In the rows, 128 means zero.
The rows of T fall into 4 groups, and each row is roughly a mix of its group's hidden directions.
T (168 x 11):
[[153 141 163 134 105 115 146 126 145 105 173]
 [141 106 112  98 134  88 143 107 132 166 149]
 [146 143 145 137  94 142 125 117 146 141 183]
 [132 138 156 121  99 127 131 112 131 110 188]
 [102 149 126 114 129 141 108  88  96  93 115]
 [133 127  99 131 149 145 112 116 112 123  67]
 [120 177 147 119 153 158 130 110 117 148 155]
 [102 156 111 132 101 138 104  95  89 115 118]
 [149 127 114 140 162 126 146 140 133 135  69]
 [119 168 160 127 158 156 127 103 117 137 155]
 [121 151 111 117 106 132 109 141 160  89  90]
 [110 103 152  96 129 105 103 131  91 100 140]
 [148 152 110 106 146 107 126 156 135 100  86]
 [ 98  89 139 149 118 117 162 129 112 147 160]
 [164 133 148 102 172 105 127 143 118 132 156]
 [101 132 109 116 103 147 107  97  87 121 153]
 [142 148 144 123 172  98 148 164 115 148 128]
 [129 120  78 133  95  96 137 149 106 146 127]
 [128 125 103  64  98 129 117 123 120 142 123]
 [136  95 100  93  95 114 128 148 124 111  98]
 [124 166  86 104 112 137 122 143 128 168 132]
 [ 88 116 130  96 118 142 139 119  95  89 115]
 [165 158 115 130 154 135 166 140 151 144 149]
 [122 150 164 158 156 154  96 151 114 121 136]
 [118 151 128 151 117 153 108 141 141  83  91]
 [134 139 157 113 116 138 118 101 131  95 179]
 [178 130  97 148 118 125 159 145 149 135 145]
 [136  90 114 149 119 108 148 169 153 122 103]
 [122 143 129 110 116 152 106  84 103  98 156]
 [119 157 102 182 139 119 146 158 121 131 129]
 [144 108 152  75 128 153 136 120 160 127 116]
 [125 146  70 128 100 110 129 149 113 152 126]
 [134 128  87 162 101 148 159 125 156 122 144]
 [125 119  93 133 152 147 112 119 107 128  73]
 [168 119 135 110 153  96 117 144 127 134 171]
 [129 125 115 131 164 129 143 139 136 140  65]
 [148 123 146 141 146 107 151 161 171 139 102]
 [151 135 153  95 177 109 127 137 115 137 153]
 [125 147 135 121 111 153 108  84 108  97 158]
 [118 151 166 124 155 160 103 106 160 133 128]
 [128  98 156 155 139 124 125 127 158  88  98]
 [161 126 139 110 146  91 110 136 128 138 176]
 [118 142 125 120 124 147  72 129 164 101 118]
 [131 106 136 141 127 103 173 133  85 153 142]
 [119 136 162 123 104 117 130 129 147 121 188]
 [113 137 167 165 157 137 108 148 119 140 157]
 [141  96  89 126  99  97 148 154 109 127 127]
 [114 147 146 153 133 168  88 146 129  97 129]
 [140 133 117 174  96 134 107 112 137 135  87]
 [172 152 131 141 157 123 135 138 153 168 124]
 [109  94 136 149 108 151 145  98 118 147 164]
 [101  95 132 132  88 119  98 120 103 100 115]
 [103 124 168 162 144 143 146 154 110 143 151]
 [135 103 110  70  97 127 118 130 116 118 109]
 [134 112  89  98  90 119 144 104 142 112 106]
 [115 168 102  92 121 147 114 139 124 165 136]
 [137 133  92 167 107 150 160 133 160 128 137]
 [ 91 152 105 134 102 129 104 107  90 130 107]
 [130 109 131  74 106 131 110 104 111 102 111]
 [145 148 128 113 155 135  70 127 144 112 107]
 [167 134 145 132 105 148 128 119 151 136 178]
 [144 148 156 156 159 145 117 150  85 123 121]
 [128 135 139 116 136  84 166 167 115 151 126]
 [132 126  88 164  98 147 154 128 158 123 142]
 [125 116 102 124 159 139 117 126 119 129  66]
 [147 104 111 138 155 124 142 159 143 154  85]
 [146 168 131 144 129 128 118 102 113  93  88]
 [124 155 142 136  79 126 120 109 121 119 173]
 [170 144 140 117 172 117 131 123 135 168 133]
 [106 147 153 154 146 112 137 183 120 120 134]
 [118 138 167  89 163 114 102 129 107 140 118]
 [122 172 145 134 150 149 106  90 115 130 155]
 [131 107 151 147 140 133 113 118 162  82 100]
 [149 154 130 116 175 137 155 137 150 159 138]
 [125 111 185 122 154 146 123 106 142 102 124]
 [143 141  92 166 107 151 159 129 160 130 129]
 [138 143  95 162 112 150 161 128 165 141 133]
 [123 111 185 126 146 136 123  96 118  99 123]
 [143 144 141 109 165  92 146 165 118 147 117]
 [148 100 135 139 127 117 147 167 165 158 147]
 [ 99 102 147 133 108 121  86 111 104 115  99]
 [133  83 128 109 113 116 133 135 133  84  93]
 [120 126 146  78 158 113 135 137 112 124 168]
 [133 105  97 161  80 134 132 130 127  97 120]
 [122 137 157 128 100 112 146 131 138 125 187]
 [124 144 152 162 139 170 105 146 103 103 123]
 [141 131 111 132 135 162  80  91 141 107 130]
 [122 135 122 102 144 119 146 148 150 133 188]
 [103 151 161 151 142 116 125 181 131 124 132]
 [129 169 116 156 142 129 141 115  95 141 168]
 [126 130 155 186 159 127 135 119 137 103 137]
 [103 157 109 147 114 118 111 119  97 123  82]
 [126 111  95 136 158 136 122 138 114 138  72]
 [105  99 144  95 123 108 105 130  97  96 147]
 [130 112  94  97  97 104 154 105 153 133 113]
 [100 153 105 137 108 128  96 109  92 125  98]
 [115 159 148 130 147 110 109 183 141 116 122]
 [137 112  89 165  89 142 144 132 145 107 132]
 [125 140 159 186 160 132 131 119 136 113 134]
 [172 132 146 133 113 148 129 121 155 134 175]
 [108 150 131 116 134 149 108 146 175 162 109]
 [105 158 145 131 142 152 102 144 163 163 116]
 [138 139 124 109 157 124 157 140 149 151 179]
 [117 142 112 115 137 152  93  92  95 106 106]
 [146  82 124  98 108 111 155 130 104 104 125]
 [ 97 141 158 154 148 123 126 179 132 119 138]
 [110 154 113 135 102 132 102 102  95 106  95]
 [118 156 143 136 151 108 130 187 131 110 117]
 [156  91 134 106 114 117 144 104  98  94 134]
 [125 119 101  69  97 126 119 134 113 147 123]
 [ 94 100 140 106 116 115 111 132 103  90 155]
 [149 138  99  95 119 110 151 127 142 114  81]
 [127 117 116 139 114 163  84  85 138 109 132]
 [128 149 106  67 109 141 115 109 113 137 129]
 [163 161 129 148 150 137 142 125 147 168 105]
 [117 169  91 106 115 137 121 140 127 171 133]
 [122 133 165  90 155 109  96 124 104 139 110]
 [158 106 145 113 131 141 144 133 156 137 181]
 [169  88 149 143 134 119 162 119 118 117 152]
 [123 130 166  91 153 107  94 126 101 132 113]
 [163 121 144 129 117 146 135 125 148 133 188]
 [135 128  74 122 100 112 132 165 122 148 120]
 [130  78 123 126 107 104 137 145 135  97  95]
 [116 177 142 125 149 154 108  93 129 140 148]
 [146  85 118 125 148 140 132 159 158 162 140]
 [175 122 103 171 106 127 120 131 141 129 105]
 [147 154 133 123 161 142  70 125 139 120 128]
 [100  84 103 112 145 134 124 149 115 156 153]
 [115 171 139 106 136 148 107  93 107 146 151]
 [119 153 118 134 107 141 112 144 149  82  89]
 [146 139 131 100 159  91 151 162 121 145 109]
 [161 158 132 141 152 129 136 134 153 177 116]
 [138  94 118 128 139 124 140 168 158 171 130]
 [130 140  98  80 104 132 124 139 114 168 139]
 [114 159 114 147 127 120 118 115 103 116  72]
 [111 144 148 145 133 172  90 147 136  98 130]
 [113 113 120 147  93 166 109  88 139 111 137]
 [130 108  95 165  81 136 131 129 135  99 126]
 [148  99 178 129 146 138 146 107 120  96 132]
 [137 147  98 155 123 156 164 127 165 149 122]
 [120 104  97  98  88 108 142 104 154 130 128]
 [109 137 111 117  99 148 101  94  89 117 148]
 [111 160 130 121 120 135 106  88  99  92 111]
 [136 114  90 168  84 141 141 122 143 116 124]
 [116  99 100 149  81 125 126 130 137 103 158]
 [111 104 121 137  90 120 186 125 115 133 125]
 [143 144 132 130 152 155  69 105 141 121 128]
 [115 113 164 162 139 136 153 137  95 154 152]
 [120 147 109 140 137 123 122 121 108 118  62]
 [125 118  89 133 154 146 114 126 106 142  78]
 [137 118  96  96  99  95 154 106 146 138 112]
 [109 112 149 139 132 169  95 115 131 134 171]
 [127 142 152  75 167 116 137 135 113 135 146]
 [124 145  87 113 106 122 132 158 127 176 131]
 [154 164 128 119 166 135 163 133 146 152 145]
 [104 109  99 159  78 142 126 116 147 123 123]
 [122 126 137 112 131  93 179 164 121 147 118]
 [149 147 135 106 166  93 146 162 118 145 114]
 [107 168 113 153 146 144 119 154 166 138 113]
 [136  95 165 160 145 118 135 110 131  86 125]
 [150 129 140 148 143 103 144 165 166 145  99]
 [138 136 146  81 165 111 139 139 112 126 162]
 [110 160 127 122 118 129 110  93  96  92 102]
 [121 156 158 172 157 137 127 113 128 150 155]
 [141  99 128 116 147 107 158 109 107 170 152]
 [ 90 148 105 135 113 117 113 119  93 127  88]
 [115 123 127  84 137 118 154 156 123 111 172]
 [133 130  91 166 105 149 159 130 159 123 144]]

Here is one row of each group, with its name. Which group are the others in?
[128 146 157 162 158 164 105 144 106 117 138] | M
[129 163 147 127 119 146 116  83 117  87 134] | V
[167 144 108 136 145 136 171 143 153 148 147] | X
[134 119 148 150 143 133 110 102 155  78 107] | H

[ 87 124 113 120 151 108 132 137 106 123  78] | V
[105 104 143 150 131 154 112 111 127 141 180] | M
[124 136 159 127 108 107 143 140 143 132 187] | V
[137 101 127 129 130 103 173 120  93 160 143] | M
[109 154 117 124 122 130 110  99  94 102  87] | V
[148 130  98 111 103 155 114  90 138 105 101] | M
[142 105  87 129  99 106 150 165 125 140 113] | H
[ 94 126 125 103 121 137 106 111 104 129 180] | V
[159 154 111 154 138 146 148 130 159 161 104] | X
[132  85 148  89 112 127 111 119 155 120 100] | H
[166  85 154 126 128 125 169 128 118 118 136] | H
[119 142 156 187 158 124 137 121 131 131 148] | H
[145 129 156 112 137 138 125  77 101 109 156] | H
[141 116  93 171  89 140 139 133 140 103 124] | X
